In the rows, zero is written as 128.
One turn moves every row onto another: examples first, then more rows asked:
z_679: [123 140 114 110 113  74 150 137 115 143 153 134 120]
z_246: [112 130 120 120 139 116 133 133 119 109 187 100 129]
z_586: [135 135 140 137 127 145 137 159 136 106 157 114 114]
z_36: [142 134 114 102 100 139 141 121 130 109 131 158 127]
z_325: [143 141 145 103  80 130 123 145 126 129 130 145 123]
z_400: [107 144 123  96 129 105 127  92 120 138 145 126 138]
z_315: [140 118 143 141 120 164 123 126 134 126 155 119 143]
z_740: [127 145 125 122 124 100 151 165 125 115 156 121 102]
z_598: [153 140 137 141 108  99 118 143 125 111 168 100 131]
z_446: [154 113 137 113 108 139 125 158 143 131 171 125 101]
z_146: [127 124  87 107 127 131 140 112 136 107 152 139 139]
z_894: [157 104 139 139  94 124 118 149 112 122 156 120 125]
z_581: [134 116 161 126  91 128 113 141 140 159 164 132 129]
z_179: [113 122  90 111 135 114 122 128 139 126 172 108 147]
z_88: [116 128 121 105 117 148 131  95 132 153 131 127 129]
z_587: [136 113 133 129 109 137 122  98 125 155 151 132 161]
z_535: [128 165 124 131 129  92 138 130 137 122 162 106 144]
z_787: [120 114 152 126 117 122 115 148 134 132 189 104 135]
z_935: [137  93 127 127 100 143 136 142 112 144 138 146 131]
z_332: [119 147  97 114 137 116 149 112 112 111 160 126 116]
z_601: [112 118 114 117 121 136 156 129 125 156 132 152 144]
z_424: [146 129 139 104 121  96 121 156 132 115 185 124 111]
z_709: [140 133 139 119  88 128 130 119 132 160 137 158 116]
z_590: [128 123 117 113 106  91 136 104 115 163 151 139 149]
z_7: [129 139 148 108  87 113 104 161 130 148 150 113 132]
z_272: [139 112 129 113 106 165 130 128 143 149 144 126 110]
z_149: [132 148 107 114 112 122 148 105 118 137 135 155 110]
z_340: [108 154 113 119 135 110 157 123 137 145 143 132 151]
z_681: [122 145 132  96 132  80 122 122 120 119 171 125 130]
z_827: [114 129 121 112 114 106 104 152 137 146 172  95 144]

z_590 -> z_587
z_681 -> z_400
z_535 -> z_340
Now these:
z_827 -> z_179
z_709 -> z_581

